128 stands for zero in the data rows.
Some points, each followed by its number:
[150, 144, 79, 127, 122, 122, 133, 137] 0
[192, 60, 221, 31, 121, 74, 46, 92] 1
[90, 86, 177, 132, 74, 91, 131, 85] 2
[68, 71, 113, 167, 118, 176, 145, 147] 3
[134, 147, 69, 176, 153, 102, 126, 91] 4
[180, 186, 185, 72, 59, 193, 176, 137] 5
[145, 109, 134, 106, 172, 129, 169, 170] 6
[148, 183, 43, 172, 147, 118, 144, 107] 7
[87, 114, 107, 165, 124, 198, 146, 141] 8
[68, 48, 138, 98, 103, 102, 110, 150] 9
[133, 153, 105, 148, 90, 94, 163, 116] 10
[152, 188, 113, 141, 152, 120, 143, 112] 11
[113, 167, 96, 131, 159, 160, 142, 169] 12
[103, 142, 90, 128, 131, 126, 127, 113] 13
[106, 157, 146, 140, 198, 207, 205, 157] 14
[44, 15, 145, 95, 126, 74, 136, 175] 15
[192, 202, 125, 98, 145, 161, 151, 131] 16
[101, 105, 169, 115, 141, 112, 164, 108] 17
[149, 136, 149, 127, 185, 134, 133, 169] 18
[91, 151, 4, 255, 43, 98, 119, 119] 19
[141, 155, 113, 137, 145, 134, 136, 117] 20
[74, 45, 225, 81, 24, 105, 116, 127] 21
[136, 108, 141, 109, 154, 130, 167, 166] 22
[101, 54, 33, 255, 65, 166, 128, 125] 23
[100, 102, 146, 106, 228, 136, 94, 83] 24
New points follow, each followed by the numbers of its two nearest points above, nearest first.
[39, 0, 154, 117, 120, 64, 139, 169] 15 9
[124, 147, 75, 123, 82, 128, 119, 173] 0 13
[129, 23, 247, 92, 70, 147, 118, 108] 21 2
[158, 140, 77, 156, 89, 130, 140, 229] 0 12
[232, 106, 121, 146, 224, 159, 42, 75] 24 18
[177, 38, 248, 8, 134, 84, 48, 112] 1 21
[126, 152, 109, 139, 147, 122, 135, 123] 20 13
[85, 91, 113, 116, 110, 108, 99, 141] 9 13
[129, 105, 166, 98, 176, 116, 87, 112] 24 18
[105, 71, 180, 129, 186, 149, 183, 109] 17 22
[113, 103, 123, 136, 87, 66, 86, 157] 9 2
[91, 76, 196, 116, 199, 153, 170, 123] 17 22
[181, 137, 106, 130, 97, 104, 144, 212] 0 22
[136, 41, 253, 94, 83, 143, 106, 111] 21 2
[106, 183, 109, 127, 225, 205, 197, 162] 14 12
[135, 148, 135, 135, 138, 126, 132, 101] 20 11
[193, 75, 225, 25, 128, 72, 35, 94] 1 2
